Small tables with named rows and columns. After each table, cells are looked up by row and column.

Vug
|  | Bof | Pur | Keza | Fodiz | Gonip | Tidigi | Notur | Zerazik | Mit |
|---|---|---|---|---|---|---|---|---|---|
| Rogukon | -81 | 363 | 41 | -132 | 185 | 263 | -83 | -702 | -98 |
| Mip | 757 | 361 | 819 | -943 | 170 | -836 | -518 | -56 | 312 |
| Maz | -233 | -397 | -257 | 365 | -209 | 493 | 45 | 533 | -95 |
| Butako | 250 | 643 | 520 | -704 | 83 | 258 | -54 | -459 | -138 |

Zerazik of Butako = -459
Gonip of Butako = 83
Keza of Mip = 819
Gonip of Rogukon = 185
Bof of Mip = 757
Bof of Rogukon = -81
Gonip of Maz = -209

Tebeg
        Tiseza  Pamog  Vumet  Lep  Tofuz
Kov        117     93    115   57    195
Pinure     153    102    183   77    190
Mazi        73    183    184  127    135
Zan        157    187     63  106    126
Pelaro     129     94    185  191    114
Lalal      181    194    131  171     63
Kab         83    124    145  207    112
Rab        105    220    211  119     75
Taz         92    141    102  187    219
Lin        148    153     98  178    147

Vumet of Kab = 145
Tofuz of Mazi = 135
Lep of Pelaro = 191
Lep of Rab = 119
Lep of Lin = 178
Lep of Kab = 207
Lep of Pinure = 77
Tofuz of Pelaro = 114
Tofuz of Taz = 219
Vumet of Pelaro = 185
Pamog of Kov = 93
Tiseza of Kab = 83
Pamog of Rab = 220

Lani.tsv
	Pedad	Lus	Tez
Mek	3255	7829	2681
Boma	2615	-608	76
Dopa	4225	8889	2181
Sidera	2028	3379	4748
Dosup	2322	-7397	4339

What is the Tez of Sidera in Lani?
4748
What is the Tez of Dopa in Lani?
2181
What is the Lus of Dosup in Lani?
-7397
What is the Tez of Boma in Lani?
76
What is the Lus of Sidera in Lani?
3379
What is the Lus of Boma in Lani?
-608
What is the Tez of Dosup in Lani?
4339
What is the Pedad of Sidera in Lani?
2028
What is the Lus of Mek in Lani?
7829
What is the Pedad of Mek in Lani?
3255
What is the Pedad of Boma in Lani?
2615
Which row has the largest Lus? Dopa

Lam =
fields: Lano, Pinosov, Ribo, Dozon, Pur, Fid, Sipe
Paloru: [236, 106, 108, 74, 123, 20, 129]
Febaguv: [161, 116, 79, 111, 138, 68, 95]
Pip: [65, 118, 67, 157, 101, 88, 89]
Noli: [76, 105, 153, 106, 50, 138, 127]
Gefavi: [99, 99, 135, 137, 84, 103, 68]
Gukir: [50, 91, 161, 90, 69, 181, 109]
Nibipe: [123, 92, 140, 66, 101, 126, 114]
Zuti: [84, 104, 126, 124, 95, 163, 101]
Leg: [172, 104, 123, 80, 116, 129, 142]
Disura: [66, 105, 119, 124, 93, 147, 98]
Punole: [89, 114, 34, 150, 143, 75, 78]
Vef: [98, 123, 76, 165, 89, 85, 125]
Nofafev: [80, 131, 107, 160, 79, 113, 111]

What is the Pinosov of Noli in Lam? 105
What is the Pur of Febaguv in Lam? 138
What is the Fid of Disura in Lam? 147
What is the Fid of Vef in Lam? 85
What is the Sipe of Disura in Lam? 98
What is the Lano of Gefavi in Lam? 99
What is the Fid of Gefavi in Lam? 103
What is the Dozon of Disura in Lam? 124
Which row has the largest Pur? Punole

Nevuno.tsv
	Pavi	Supe	Vorek
Livofaz	-0.29	-0.66	-0.49
Bos	-0.50	-0.55	-0.40
Zim	-0.34	0.04	-0.46
Lifedu	-0.31	-0.16	-0.52
Pes	0.07	-0.53	-0.44
Vokivo	-0.48	-0.22	-0.50
Zetetut	-0.25	-0.28	0.57
Zetu	-0.27	-0.59	-0.84
Nepo	-0.27	-0.69	-0.31

What is the Supe of Pes in Nevuno? -0.53
What is the Vorek of Vokivo in Nevuno? -0.50
What is the Vorek of Zim in Nevuno? -0.46
What is the Pavi of Lifedu in Nevuno? -0.31
What is the Supe of Lifedu in Nevuno? -0.16
What is the Supe of Zetu in Nevuno? -0.59

Serugi =
,Tokov,Fofafen,Gomebeg
Pab,7,143,142
Viz,211,160,124
Puguz,195,121,157
Bel,123,109,106
Rov,56,101,120
Kipuso,90,129,108
Balodo,133,117,120
Diven,148,110,42
Kalibud,67,108,114
Gebe,79,129,157
Nolo,159,105,156
Mobalav,73,190,22

Tokov of Bel is 123
Gomebeg of Kalibud is 114
Fofafen of Kipuso is 129
Gomebeg of Puguz is 157
Fofafen of Gebe is 129
Gomebeg of Kipuso is 108
Fofafen of Diven is 110
Gomebeg of Bel is 106
Fofafen of Viz is 160
Tokov of Puguz is 195
Tokov of Mobalav is 73
Gomebeg of Rov is 120
Gomebeg of Balodo is 120
Fofafen of Bel is 109
Gomebeg of Gebe is 157
Tokov of Rov is 56
Tokov of Nolo is 159
Fofafen of Balodo is 117
Row with the largest Fofafen: Mobalav

Table Kapulu
         Tudi  Fos  Lupaged  Kug  Pobo
Mupina     10  204      246  254    67
Gen       116  140      118   91    99
Tov       154  134      118  145   150
Vakil     182  135        3   11   244
Vupif      83  148       73  186   158
Gakepam   141  129       13   29    68
Mifori    115  112      100  196   178
Lan       146  137      125  116   129
Kup        82  143      184   73   147
Puvisa    109  132      132   95   136
Gipezu    117   94      117  152    68

Pobo of Vupif = 158
Fos of Gipezu = 94
Fos of Puvisa = 132
Kug of Kup = 73
Pobo of Mifori = 178
Fos of Mifori = 112
Fos of Lan = 137
Kug of Vupif = 186
Pobo of Gipezu = 68
Lupaged of Gakepam = 13
Pobo of Kup = 147
Tudi of Mifori = 115
Tudi of Tov = 154
Pobo of Puvisa = 136
Tudi of Gipezu = 117
Fos of Vakil = 135
Fos of Gen = 140
Fos of Gakepam = 129
Lupaged of Gen = 118
Pobo of Tov = 150
Row with the largest Fos: Mupina

Table Kir
cols = Vefos, Lofe, Pegar, Kuzuli, Lok, Sug, Fazo, Gunobog, Kuf, Riz
Vefigu: [85, 88, 78, 132, 105, 109, 142, 46, 118, 165]
Sab: [110, 137, 148, 119, 82, 101, 123, 144, 97, 128]
Gegar: [132, 90, 60, 113, 69, 156, 141, 60, 114, 178]
Lukego: [84, 122, 150, 53, 76, 84, 99, 97, 95, 138]
Lut: [160, 54, 84, 85, 145, 103, 124, 51, 109, 146]
Reraz: [15, 154, 161, 167, 123, 64, 120, 139, 98, 113]
Valinep: [175, 88, 75, 146, 36, 233, 80, 93, 85, 132]
Meruzo: [104, 112, 109, 134, 70, 142, 98, 96, 88, 138]
Veguru: [119, 119, 97, 143, 77, 170, 150, 109, 112, 153]
Komepuz: [181, 56, 43, 106, 108, 148, 109, 51, 107, 142]
Kobag: [53, 155, 132, 174, 70, 142, 125, 135, 95, 124]
Ropedu: [71, 117, 120, 133, 101, 82, 141, 99, 118, 152]
Mupure: [36, 106, 89, 173, 80, 148, 136, 63, 118, 149]
Beropok: [88, 105, 94, 112, 97, 80, 149, 73, 116, 164]

What is the Riz of Komepuz in Kir? 142
What is the Kuzuli of Lut in Kir? 85
What is the Sug of Komepuz in Kir? 148
What is the Vefos of Lukego in Kir? 84
What is the Pegar of Komepuz in Kir? 43
What is the Kuzuli of Gegar in Kir? 113
What is the Lofe of Mupure in Kir? 106
What is the Gunobog of Reraz in Kir? 139
What is the Lok of Lut in Kir? 145
What is the Lofe of Meruzo in Kir? 112
What is the Kuzuli of Beropok in Kir? 112
What is the Fazo of Gegar in Kir? 141
What is the Sug of Ropedu in Kir? 82
What is the Kuf of Komepuz in Kir? 107
What is the Gunobog of Meruzo in Kir? 96
What is the Vefos of Meruzo in Kir? 104
What is the Kuzuli of Kobag in Kir? 174
Row with the largest Vefos: Komepuz

Pusele:
	Duv	Kotunez	Pev	Lil
Paz	24	220	244	82
Vuvo	372	28	858	71
Nilifu	351	292	221	341
Ridomud	496	333	250	458
Sed	272	220	434	214
Ber	66	313	94	196

Paz, Duv: 24
Nilifu, Kotunez: 292
Ber, Lil: 196
Nilifu, Lil: 341
Vuvo, Pev: 858
Vuvo, Kotunez: 28
Paz, Kotunez: 220
Ridomud, Kotunez: 333
Ber, Kotunez: 313
Nilifu, Duv: 351
Vuvo, Lil: 71
Nilifu, Pev: 221

Bovivi =
,Lim,Pupugil,Pil,Sibebe,Suma,Pagepiz,Giguvok,Fil,Zaveto
Neb,4078,-4383,-1615,-3518,-5770,1593,-1460,894,-6308
Fugudo,4875,-3782,5239,5375,-2195,-1869,-7513,-5639,168
Bos,-7623,-4924,-5715,3227,2731,4031,262,2765,4745
Vozugok,-4834,3068,-6438,4612,3925,-5181,-2572,-565,3297
Valod,-1964,-1369,-7408,1817,68,-4134,-4087,-5099,-1224
Tiro,1092,1354,1520,-4931,419,-282,5296,-1396,-962

Bos, Giguvok: 262
Valod, Pil: -7408
Neb, Lim: 4078
Neb, Pupugil: -4383
Neb, Sibebe: -3518
Fugudo, Pupugil: -3782
Valod, Lim: -1964
Fugudo, Zaveto: 168
Tiro, Pagepiz: -282
Bos, Sibebe: 3227
Fugudo, Pil: 5239
Tiro, Sibebe: -4931
Row with the largest Sibebe: Fugudo

Pul:
         Potige     Feb    Ror
Dugu     -31.46   65.04   1.41
Zub       49.81  -73.47  21.39
Pegube   -30.83   18.84  -1.60
Befizik   10.65  -25.72   4.87
Fuv       19.67  -67.03  10.79
Guva      55.84   19.03  34.48
Kul       35.41  -12.65   2.36
Fak       47.20    4.94  11.48
Zir       -1.34  -19.69  35.57
Dobo      20.26   22.40   3.29

Ror of Zir: 35.57
Feb of Dugu: 65.04
Potige of Befizik: 10.65
Ror of Fuv: 10.79
Potige of Dugu: -31.46
Potige of Fuv: 19.67
Potige of Fak: 47.20
Ror of Guva: 34.48
Potige of Zub: 49.81
Potige of Kul: 35.41
Ror of Pegube: -1.60
Feb of Zir: -19.69
Potige of Dobo: 20.26
Feb of Kul: -12.65
Ror of Fak: 11.48
Potige of Pegube: -30.83
Ror of Zub: 21.39
Ror of Dobo: 3.29
Feb of Fuv: -67.03
Feb of Dobo: 22.40
Row with the largest Feb: Dugu

Lafem:
	Rabig	Zop	Sim	Zir
Pamepap	8.213	3.789	7.546	5.399
Lizasab	8.195	3.733	4.658	5.195
Lum	1.590	4.658	4.068	4.483
Vuvab	4.163	2.954	3.390	4.658

Lizasab, Zir -> 5.195
Lum, Rabig -> 1.590
Pamepap, Zir -> 5.399
Vuvab, Zop -> 2.954
Vuvab, Sim -> 3.390
Lum, Zop -> 4.658
Vuvab, Rabig -> 4.163
Lizasab, Zop -> 3.733
Pamepap, Zop -> 3.789
Vuvab, Zir -> 4.658
Pamepap, Rabig -> 8.213
Pamepap, Sim -> 7.546
Lum, Sim -> 4.068
Lizasab, Sim -> 4.658
Lizasab, Rabig -> 8.195
Which row has the largest Zop? Lum

Novek
cols = Duf, Susutim
Fon: [46824, 1188]
Pof: [91978, 7003]
Dazadep: [49377, 16833]
Ful: [9287, 1962]
Mavek: [19002, 34561]

What is the Duf of Mavek in Novek? 19002
What is the Susutim of Ful in Novek? 1962
What is the Susutim of Mavek in Novek? 34561
What is the Duf of Dazadep in Novek? 49377
What is the Susutim of Pof in Novek? 7003
What is the Duf of Ful in Novek? 9287
What is the Duf of Pof in Novek? 91978
What is the Duf of Fon in Novek? 46824
What is the Susutim of Dazadep in Novek? 16833
What is the Susutim of Fon in Novek? 1188
Row with the largest Duf: Pof

